(in the rows, 128 means zero)
The rows below fall into families. The same turns and mirrors carry the whole set onto itself and the rows of a family onto each other. For each named row, which other rows are in its family? Write them in the order they are listed.
These 32 rows form 4 families of 8 rows each.
bolab: [103  98 102 123 142 125 121  89 115 120 125 111 146 130 137 151 130 129
  97 123  96 125 157 133 135 142 121 126 113 112 162 128 134 164 142 150
 107 106 149 135 134 159 105 184 155 132 139  79 135]
Neli: [104  96 118 124 144 117 149 125 139 117 154 160 104 111 116 131 121 112
 121 125 112 134 134 155 131 141 148 104 149  89 171 133  75 139 163 153
 120 136 123 112 140 157 117 146 115 118 120 108  83]
pide: [113 123 106 112 167 135 118  89 125 124 159 128 156 115 114 149 136 108
  81 134 127 103 165 140 116 142 147 113 132 110 145 167 113 120 125 151
 117 136 133 128 143 134  96 175 144 128 118 132 112]
Bupo: [ 91  98 104 133 135 102 137 127 135 147 133 156 115 115 142 135 117 105
 133 116  85 104 134 158 151 129 120 133 143 149 164 141 115 136 159 150
 144 138 142 116 144 179 103 144 149 132 116  84  82]
gam: [ 85  99  88 145 148 124 147  96 158 133 150 133 110 124 148 156 143 133
  89 131 121 120 125 130 151 140 134  95 142  91 171 122 109 165 122 142
 105 130 126 120 141 170 144 153 115 128 139  91 101]
Dak: [ 99  90  95 128 155 121 141 128 123 131 150 174 104  98 135 125 119  95
 120 123  92 127 117 140 146 135 152 104 148  92 183 144  96 137 153 147
 125 116 128 115 161 149 122 160 112 121 137  97  85]
gof: [ 71 122  72 131 140 109 129 135 135 130 177 140 109 135 134 142 127  98
  99 119  94 119 146 131 118 164 122 104 118 115 135 138 114 128 149 162
 120 162 151 144 134 182 107 142 132 125 108  89 118]
kiti: [112  99 109 137 187 122 147  83 146 135 127 140 138 114 108 147 143 104
  99 119 102  93 137 128 129 152 123 138 150 155 142 141  99 142 144 141
 123 117 123 121 154 146 102 150 131 139  87 132 121]
zeza: [100 107 104 129 135 104 141 125 141 139 119 142  98 119 137 132 132 103
 131 115  99 119 155 145 140 133 110 121 131 139 170 130 116 138 160 144
 142 140 159 126 145 167  96 149 145 113  87  89  94]
rogum: [111 108 104 133 150 148 125 121 114 137 147 135 153  92 105 130 127  73
  68 105  99  87 149 135 125 165 139 126 132 142 139 129 111 138 130 138
 108 132 131 133 138 138 111 184 144 114  96  97 120]
Tek: [ 86  78 116 145 139 105 143 125 142 119 147 147 109 116 128 126 136  88
 138 108 114 121 133 153 150 135 120 122 140 135 168 127 100 128 157 153
 139 144 140 116 144 183 103 134 139 112 101  90  94]
nek: [ 98 100 109 109 176 140 121  82 119 112 150 149 158 122 117 144 152 124
  95 139 131 120 132 139 115 135 147 127 121 107 149 169 121 135 124 164
 119 112 123 130 143 141  94 183 135 133 105 110 113]
rezas: [ 85  89  94 140 141 101 143 129 127 138 142 156 116 116 143 128 125  88
 134 104  87 110 140 145 149 120 131 118 139 133 186 143 110 125 152 141
 139 126 153 113 161 173 108 144 140 121 137  79  96]
Biru: [ 81 120  88 137 143 109 137 108 164 129 150 127 100 114 140 141 137 129
  89 130 126 127 136 114 141 145 118 106 142  96 151 107 109 169 124 137
 102 133 145 129 129 169 123 149 122 117 128 111 109]
zam: [ 64 109  90 140 126 116 127 126 139 122 186 153 116 126 134 139 139  89
 109 109 114 115 134 143 147 158 119 116 121 109 141 130 118 129 142 157
 123 157 134 121 144 187 110 147 112 114 117  64 108]
lakem: [112 116 100 112 175 122 122  96 103 127 160 140 147 126 126 157 130 123
 101 144 115 136 135 133 103 138 138 132 125 103 153 172 112 133 145 165
 105 116 133 128 136 161  97 170 129 149 122 129 118]
Movuk: [107  95 114 118 151 132 143 130 130 136 144 167 108  95 143 142 117 113
 115 136 102 138 114 152 140 141 144 100 146 101 179 145 102 143 153 156
 130 128 109 123 138 154 127 168 115 129 114 102  78]
Vov: [100 105 116 136 169 129 133  92 148 134 130 162 153 116 124 136 151 111
  98 111  94  93 139 136 114 134 119 155 128 142 146 151 106 136 132 143
 120  97 113 120 148 146  91 181 135 134  86 116 108]
zit: [116 106 110 136 175 130 124  90 149 131 136 130 142 100 117 137 149  93
  82 113 103  85 153 129 125 143 131 131 146 140 145 140 104 127 125 133
 118 123 122 121 144 139 103 167 144 129  91 141 110]
vub: [ 90  99 101 134 148 138 134 125 118 131 147 152 164 119 108 128 130  99
  76 100  77  89 143 140 102 157 142 145 120 139 132 133  97 148 135 146
 100 113 126 132 130 152 109 181 148 130 103  80 128]
maf: [104 100  90 135 145 142 131 125  86 142 146 148 140 112 121 143 129  84
  86 108  82 111 131 129 117 169 130 144 116 130 147 134 115 159 146 149
  93 113 139 126 137 158 122 189 127 126  90  77 130]
ropi: [112 125 108  93 174 129 129  87 124 123 156 137 151 116 114 160 134 131
  98 144 123 121 158 145 120 150 153 124 138 111 147 169 113 133 141 151
 121 130 129 121 137 139  96 161 129 150 116 115 122]
pefu: [ 83 117 100 134 126 112 135 102 168 117 160 146 109 124 134 142 135 129
 102 120 112 120 146 139 154 146 125 107 138  76 156 112 102 154 142 141
 109 133 127 113 144 165 118 154 105 119 145  84  97]
nalav: [ 88  94 104 136 150 145 149 127 110 143 150 145 152 107 116 140 123  75
  80 107 101  98 139 130 124 184 128 128 126 153 135 132 111 161 137 146
 114 128 124 131 144 147 116 183 136 118  96  92 140]
Pef: [103 107 107 120 141 137 112  95 125 122 137 110 156 111 118 136 130 106
  76 119 112  94 173 140 144 149 136 114 128 124 146 131 133 148 124 142
 118 128 147 135 139 133  97 187 167 116 131  94 123]
Bes: [ 85 106  80 142 155 113 138 104 150 128 158 146 110 107 141 138 140 116
  99 119 108 120 119 120 156 128 137 104 151  94 173 124 109 145 127 133
 110 117 136 116 155 171 128 146 106 127 159  86 101]
timi: [104 106 103 108 149 124 137 133 126 128 143 163  90  93 129 129 123 107
 111 139 113 143 130 139 133 154 146 105 142  88 163 138  99 152 155 152
 121 135 135 124 135 141 123 167 115 114  87 112  88]
Gisak: [ 88 103 114 107 132 130 128  99 128 126 139 119 159 112 137 149 130 121
  89 122 117 113 175 140 145 160 135 124 125 125 151 132 135 171 128 138
 118 123 139 130 130 144 107 185 153 129 137  81 142]
filed: [110  92 101 144 175 112 129  89 131 137 126 141 130 110 132 144 149 105
 106 116  93 106 124 118 126 138 113 164 142 142 147 141 106 153 140 141
 107 100 131 114 143 164 109 163 132 142  89 135 118]
mup: [ 89  90 106 124 151 134 125  92 119 111 137 118 166 125 109 136 141 130
  81 123 118 110 146 139 125 135 148 130 122 122 147 127 120 164 118 148
 101 112 146 134 127 151 105 175 164 126 130  77 132]
suf: [ 67 104  66 139 150 106 128 128 128 129 183 151 121 125 143 139 135  91
 106 109  91 113 130 132 141 140 143 106 134 110 162 145 115 117 137 149
 120 142 146 122 151 186 122 137 120 135 147  71 115]
ruba: [ 66 105  64 143 136 110 132 124 126 139 180 148 119 142 134 150 130 107
  98 118  94  98 131 145 136 154 139 114 130 119 138 145 113 138 140 162
 113 160 148 120 144 186 128 137 131 135 127  73 108]

Which other rows belong to the same family as Dak? pide, rogum, rezas, zit, Pef, Bes, suf
Which other rows belong to the same family as pefu? Neli, Tek, nek, zam, Vov, vub, mup

The rows below fall into families. The same turns and mirrors carry the whole set onto itself and the rows of a family onto each other. For each named row, which other rows are in its family? Write them in the order they are listed.
These 30 rows form 5 families of 6 rows each.
mavot: [119 113 102 107 123 127 128 118]
Varob: [132 133 121 118  89 132 125 115]
durig: [130 112  99 110 117 127 126 111]
Zopam: [122 158 154 127 135 109 127 108]
Ledu: [131 151 145 151 134 118 123 104]
nor: [131 136 162 109 115 113 144 111]
pozo: [118 144 103 123 122 142 109 111]
rabag: [128 128 167 111 127 119 139 109]
Gasu: [134 132 163 113 123 116 150 113]
Vusag: [125 139 159 107 127 108 142 122]
vupip: [138 151 108 135 140 135 112 108]
vude: [116 134 143 110 154 102 131 118]
furar: [120 120 121 122 157 112 138 121]
kebe: [117 137 136 110 152 112 145 106]
kol: [128 156 150 137 146 114 133 103]
gim: [117 116 109 102 117 136 117 109]
fak: [125 163 151 132 148 122 133 114]
dazo: [128 130 126 118  98 145 113 112]
Fezo: [127 141 109 138 124 137 104 111]
tuz: [126 129 138 115 161 110 139 112]
Bur: [130 122 148 117 109 113 152 114]
miz: [136 111 108 102 128 124 139 108]
sur: [135 128 124 130  95 139 118 111]
fope: [129 139 106 133 120 126 102 100]
gire: [147 132 140 126  98 136 123 100]
Fid: [129 113 105 107 121 126 115 123]
Bodud: [129 161 150 135 145 119 123 106]
zosi: [124 135 132 108 159 109 142 116]
Giz: [134 139 102 137 124 136 111 110]
gepu: [130 127 131 125  90 135 120 106]

Which other rows belong to the same family as Fid? Varob, rabag, kebe, fak, fope
Which other rows belong to the same family as mavot? nor, Fezo, Bodud, zosi, gepu
Which other rows belong to the same family as furar? Ledu, vupip, Bur, miz, gire

